128 stands for zero in the data rows.
The table, row by row:
[ 72 127  80 112 130  93 161 121 122  81 138 137  83  85  65  96 104  89 136 119  85 115  87 144 124  59 105  93 106 115  80  98  92  57  69  47 115 110 151 138 161 125 144 134 111 136 101  93]
[ 81 101 156  74 109  92 142 110  97 141  76 153 132  87  76 120 165 101 122  96 107  98  85  90 180 127  80  83 159  77  78  77 121 135  87  65 111 103 107 100 129 113 133 106 110 104 101  62]
[ 21 138 149  77  79 148 160 111  99 100  86 148 137 107  96 141 159 129  68  98  98 100  81 125 177 136 109 129 161  98 133  45  63 119  75  95 110 155 133 108 127 136 127 124 117 162 123  92]
[128 147 130  95 123  88 104  93 130  92 112  91  80 108 148 163 109  79 135 120  43  98  77  92 127  65 164 105 123 139  80 137 108  82  75 125  93  95 151  98 117 101 146 142 146 124  64 103]
[119  75 161  70  91 138 133  86 108 107  45  98 142 147  89 167 156  72 110  90 118  81 105 125 167 119 117 107 134 103 123  81 120 109 155 107  93 107  79  72 108 129 116 115 121 132  76 111]
[ 78 106 149 109 111  61  83  95 113 125 146 121  84  87  52 116 122 138  87 119 104  96 108  59 133  82 113 122 129  92 145 112  97  86  85 126 160  90 148 134 148 117 182  83 116  92  89 100]
[ 58 166  76 115 140  92  52 145 128 120  84 119  94 107 112 107 123 158 132 165  90 113 161 100 117  95 103 106 113 107  92 120  69  79  84  92 147 131  97 142 170 138 118 108 125 136  68 116]
[133 145  94 121  93  76  74  94 143  60  97 117  92 116 106  94 131  84 122  99 114 107  67  73  95  76  98 124 109 137  90 109 110  68  72  88  99  76 157 152  93  97 162  64  86 137  57  68]
[135 149 111 115 112  72  92  54 118 138  97 118 101 124 101 120 102  80  81  98 139 117 115 101 112  92 112  92 121  97 125 107 123  68  95  94 104 103  73 118 124 120  91 113 132 182  84 123]
[ 92 119 123 167 129  87 143  90 114  97  78 121  92  98  56  89 133 123 140 131  89  91 145  99 122  71 106 109 126 113  95 120  97  68 116  99 120  79 116 108 122  91 145 169  76 135 121 122]
[ 96 149  93  90  97  97  85 107 117 121 138 127  72  83 107 125 133 130 111 130  97 109 123 130 120  63 115 101  99 113 109 123  90  42  91 103 127  91 134 128 109 106  98  64 119 132  61 115]
[137 175 133  82 107 115 103  76 149  90 117 114 105  89 116 146 124 105  95  97  99  91 114  71 139  92  96 128  97 121  97  81 103  85  49 125  71  81 137 122 115 140 153 111  81 117  58  98]
[ 82  88 161  44  86 130 152  78 127 144  77  82 133 116 157 137  91 113 113 102  97  41  61  77 167 168 106 120 130 132 143  97 115 124 104  95  76  99  92  75 147 117  93  97 124 139 109  98]
[ 85 131 110 132 103  85 127 101 125 122 114 131  67 103  88  99 118  76 118  90  93 104  96 124 116 139 110 125 109 140  94 124 139  76 118  88 129  97  90 132  98  92 114  72  97 146  55  68]
[ 77 110 106  93 136 146 135 125 150  92 108 148 155 162  95 144 143 129 101  97 102 103  93  96 125 111  95 112 134  75  62  81  71 146  92 100 154 118 139 145 108 125 109 149 104 155 132 126]
[ 56 141 116 132 161 101 123  66 104  84 149 165 158  43  58 128 112 119 145 117  95 157 117 148 129 134  95  93 100 109 105 133  81 108 137 130  86 122 135  96 151  84 158 147 125 130  64 109]
[112 140 126 107 128  75 141 102  96  98  97  55 109 100 103  99 109  54 129 100  83  68  66 138  99 110 118  83  88 158  96 151 126  84 122  87 126  69 123  95 146 141 117 113 117 132  97 140]
[ 72 123 174  72  99 108 139  93 105 102  29  75 167 163 129 147 128 106  80  85 139  80  79 160 159 135  88  25 125 131  97 101  95  73  46 106  90  86  72  49 111  88  86 126 147 164 122  64]
[ 72  90 119 123 114 116 123  88 134  89  95 129 109  91  64 126 150 122  90 103 115  89 101 130 123  80 112 107 148 144 126  99  96  90  99 125  97  76 155 148 157 115 114 136 112 129  86 115]
[ 34 171  91 127  78  81 102  63 108 115 131 135  61  96  98  55 111  94 169 147  64 141 140  82  92 127 105 117 120  73  96 142 108 103  59  80 140 114 171 128 145  90 129 109 109 107  54  49]
[106 158  98 136  98  91 104 119 145  91 109 174 102  94 108 115 162 132 109 145 130 138 114  67 112  93 112 103 116  88  98  77  71  72  85 116 141  68 154 152 113  97 163 105  96 124  80  90]
[ 81 106  71 145  79  68 104  67 101 103 127 172  94  71  58  75 138 113  94 115 107 153 154  60 149  94 143 135  82  82 120  89 113  83  59  89 105 103 171 155  95  97 138 111 124 122  65  73]
[124  97 129 180 137  86 102 110 114  76 102 141 126 129 114 109  88 101 128 125  96  92  80 152 109  70 133  80  83 132  80 102  98 102 127 144 132  92  97  79 156  72 136 140 104 125 131 133]
[ 83 104 113  73  84 124 134 113  95 141  85 139 164 125  90 132 130 111 130  98  99  78  83 104 181 147  93  98 137  85  78  32 105 113  48  78 114 107 125 118 121 113  79 117 126 138 106 114]
[ 63 108  74  70 121  78 148 101 108  91 136 168 104  82  79  84 108 111 101 105  75 142 135  39 122 115 129 104 132  96  71  84 111  81  44  87  90  72 173 166 121  84 118  89 131  95  55  92]
[117 116 126 102 131 131 141 117 102 118 120 154 135  78  94 112 151 134 134 107 104  76 164 103 136 103 149 102 115 133 108 123  86  87 116 103 142 100 134 129 170 127 159 115 161 128  83 170]
[104 110 129 137 115 102 145  91 133  98 139 109 132 103 109 124 105 110 114 129 107 112 120 126 138 114 176 106 134 189  93 137  82 105 143 128 113 104 121 112 147 118 157 139  72 125 115 160]
[ 92 105 153  79 117 131 156  73  92 155  96 110 147 144 142 141 126  91 158 114 108  50  89  68 117 130  72  63 193  98 115 130 109 112 109  97  80 114 121  78 133  98  61 133 123 129 135  56]
[ 31 179  70 100 133  83  86 113 101 109  88 190  64  71  91 105 152 106 108 126  71 144 131  89  99  83 127 126 122  84  90  94  90  99  90 106 115 103 175  92 134 105 147 119 142 110  53  88]
[ 79 149 150  91  91 109 140 103 120 147  75  61 138 144 128 131 165 113  89  86 106  59  79 134 148 149 127 101 126 124 102  71 121 131  94  88 117  76  88  95 129 122  91 125 132 138 105  92]
[ 34 130  99 108 126 107 158  97 144  75 193 137 109 102  92 107 105  96 114 109  92 118 116 141 124 104 103  68 102  87 108 109 137  89 113  58  90  81 155 142 188  54 138 122  83 127 101 156]
[ 73 115 128  66  87 158 140 111 132  88 107 109 125 141  81 181 127  86 134 116  96  65 106  68 149 156  93  37 145  54 106  89 117  88  88  77  84 109 101  96 119 126 115 141 151 114 104  90]
Every row adds up 2 patterns from a hidden set, each pattern the same size and each with its own weight. Each row also carries a little noise. Patterns are numbered from 0, in the order they first appear below.
Rows drawn again from the table, each followed by the numbers of its patterns, largest weight first:
[ 72  90 119 123 114 116 123  88 134  89  95 129 109  91  64 126 150 122  90 103 115  89 101 130 123  80 112 107 148 144 126  99  96  90  99 125  97  76 155 148 157 115 114 136 112 129  86 115] 0 1
[ 58 166  76 115 140  92  52 145 128 120  84 119  94 107 112 107 123 158 132 165  90 113 161 100 117  95 103 106 113 107  92 120  69  79  84  92 147 131  97 142 170 138 118 108 125 136  68 116] 0 2
[112 140 126 107 128  75 141 102  96  98  97  55 109 100 103  99 109  54 129 100  83  68  66 138  99 110 118  83  88 158  96 151 126  84 122  87 126  69 123  95 146 141 117 113 117 132  97 140] 3 1
[ 82  88 161  44  86 130 152  78 127 144  77  82 133 116 157 137  91 113 113 102  97  41  61  77 167 168 106 120 130 132 143  97 115 124 104  95  76  99  92  75 147 117  93  97 124 139 109  98] 4 3
[106 158  98 136  98  91 104 119 145  91 109 174 102  94 108 115 162 132 109 145 130 138 114  67 112  93 112 103 116  88  98  77  71  72  85 116 141  68 154 152 113  97 163 105  96 124  80  90] 2 0
[ 63 108  74  70 121  78 148 101 108  91 136 168 104  82  79  84 108 111 101 105  75 142 135  39 122 115 129 104 132  96  71  84 111  81  44  87  90  72 173 166 121  84 118  89 131  95  55  92] 0 2
[ 34 130  99 108 126 107 158  97 144  75 193 137 109 102  92 107 105  96 114 109  92 118 116 141 124 104 103  68 102  87 108 109 137  89 113  58  90  81 155 142 188  54 138 122  83 127 101 156] 0 1
[ 72 123 174  72  99 108 139  93 105 102  29  75 167 163 129 147 128 106  80  85 139  80  79 160 159 135  88  25 125 131  97 101  95  73  46 106  90  86  72  49 111  88  86 126 147 164 122  64] 4 3
[ 78 106 149 109 111  61  83  95 113 125 146 121  84  87  52 116 122 138  87 119 104  96 108  59 133  82 113 122 129  92 145 112  97  86  85 126 160  90 148 134 148 117 182  83 116  92  89 100] 2 0
[ 21 138 149  77  79 148 160 111  99 100  86 148 137 107  96 141 159 129  68  98  98 100  81 125 177 136 109 129 161  98 133  45  63 119  75  95 110 155 133 108 127 136 127 124 117 162 123  92] 0 4
[ 34 171  91 127  78  81 102  63 108 115 131 135  61  96  98  55 111  94 169 147  64 141 140  82  92 127 105 117 120  73  96 142 108 103  59  80 140 114 171 128 145  90 129 109 109 107  54  49] 2 0
[ 81 101 156  74 109  92 142 110  97 141  76 153 132  87  76 120 165 101 122  96 107  98  85  90 180 127  80  83 159  77  78  77 121 135  87  65 111 103 107 100 129 113 133 106 110 104 101  62] 4 0
[124  97 129 180 137  86 102 110 114  76 102 141 126 129 114 109  88 101 128 125  96  92  80 152 109  70 133  80  83 132  80 102  98 102 127 144 132  92  97  79 156  72 136 140 104 125 131 133] 1 3
[117 116 126 102 131 131 141 117 102 118 120 154 135  78  94 112 151 134 134 107 104  76 164 103 136 103 149 102 115 133 108 123  86  87 116 103 142 100 134 129 170 127 159 115 161 128  83 170] 0 1
[119  75 161  70  91 138 133  86 108 107  45  98 142 147  89 167 156  72 110  90 118  81 105 125 167 119 117 107 134 103 123  81 120 109 155 107  93 107  79  72 108 129 116 115 121 132  76 111] 4 3
[ 92 119 123 167 129  87 143  90 114  97  78 121  92  98  56  89 133 123 140 131  89  91 145  99 122  71 106 109 126 113  95 120  97  68 116  99 120  79 116 108 122  91 145 169  76 135 121 122] 1 0
[ 96 149  93  90  97  97  85 107 117 121 138 127  72  83 107 125 133 130 111 130  97 109 123 130 120  63 115 101  99 113 109 123  90  42  91 103 127  91 134 128 109 106  98  64 119 132  61 115] 2 3
[ 72 127  80 112 130  93 161 121 122  81 138 137  83  85  65  96 104  89 136 119  85 115  87 144 124  59 105  93 106 115  80  98  92  57  69  47 115 110 151 138 161 125 144 134 111 136 101  93] 0 1
[128 147 130  95 123  88 104  93 130  92 112  91  80 108 148 163 109  79 135 120  43  98  77  92 127  65 164 105 123 139  80 137 108  82  75 125  93  95 151  98 117 101 146 142 146 124  64 103] 3 2
[ 92 105 153  79 117 131 156  73  92 155  96 110 147 144 142 141 126  91 158 114 108  50  89  68 117 130  72  63 193  98 115 130 109 112 109  97  80 114 121  78 133  98  61 133 123 129 135  56] 4 3
[104 110 129 137 115 102 145  91 133  98 139 109 132 103 109 124 105 110 114 129 107 112 120 126 138 114 176 106 134 189  93 137  82 105 143 128 113 104 121 112 147 118 157 139  72 125 115 160] 1 3
[ 77 110 106  93 136 146 135 125 150  92 108 148 155 162  95 144 143 129 101  97 102 103  93  96 125 111  95 112 134  75  62  81  71 146  92 100 154 118 139 145 108 125 109 149 104 155 132 126] 0 4
[ 85 131 110 132 103  85 127 101 125 122 114 131  67 103  88  99 118  76 118  90  93 104  96 124 116 139 110 125 109 140  94 124 139  76 118  88 129  97  90 132  98  92 114  72  97 146  55  68] 3 2
[ 73 115 128  66  87 158 140 111 132  88 107 109 125 141  81 181 127  86 134 116  96  65 106  68 149 156  93  37 145  54 106  89 117  88  88  77  84 109 101  96 119 126 115 141 151 114 104  90] 4 0
[ 83 104 113  73  84 124 134 113  95 141  85 139 164 125  90 132 130 111 130  98  99  78  83 104 181 147  93  98 137  85  78  32 105 113  48  78 114 107 125 118 121 113  79 117 126 138 106 114] 0 4
[133 145  94 121  93  76  74  94 143  60  97 117  92 116 106  94 131  84 122  99 114 107  67  73  95  76  98 124 109 137  90 109 110  68  72  88  99  76 157 152  93  97 162  64  86 137  57  68] 2 3
[ 31 179  70 100 133  83  86 113 101 109  88 190  64  71  91 105 152 106 108 126  71 144 131  89  99  83 127 126 122  84  90  94  90  99  90 106 115 103 175  92 134 105 147 119 142 110  53  88] 0 2
[137 175 133  82 107 115 103  76 149  90 117 114 105  89 116 146 124 105  95  97  99  91 114  71 139  92  96 128  97 121  97  81 103  85  49 125  71  81 137 122 115 140 153 111  81 117  58  98] 2 3
[135 149 111 115 112  72  92  54 118 138  97 118 101 124 101 120 102  80  81  98 139 117 115 101 112  92 112  92 121  97 125 107 123  68  95  94 104 103  73 118 124 120  91 113 132 182  84 123] 3 2
[ 56 141 116 132 161 101 123  66 104  84 149 165 158  43  58 128 112 119 145 117  95 157 117 148 129 134  95  93 100 109 105 133  81 108 137 130  86 122 135  96 151  84 158 147 125 130  64 109] 0 1
[ 79 149 150  91  91 109 140 103 120 147  75  61 138 144 128 131 165 113  89  86 106  59  79 134 148 149 127 101 126 124 102  71 121 131  94  88 117  76  88  95 129 122  91 125 132 138 105  92] 3 4
[ 81 106  71 145  79  68 104  67 101 103 127 172  94  71  58  75 138 113  94 115 107 153 154  60 149  94 143 135  82  82 120  89 113  83  59  89 105 103 171 155  95  97 138 111 124 122  65  73] 2 0
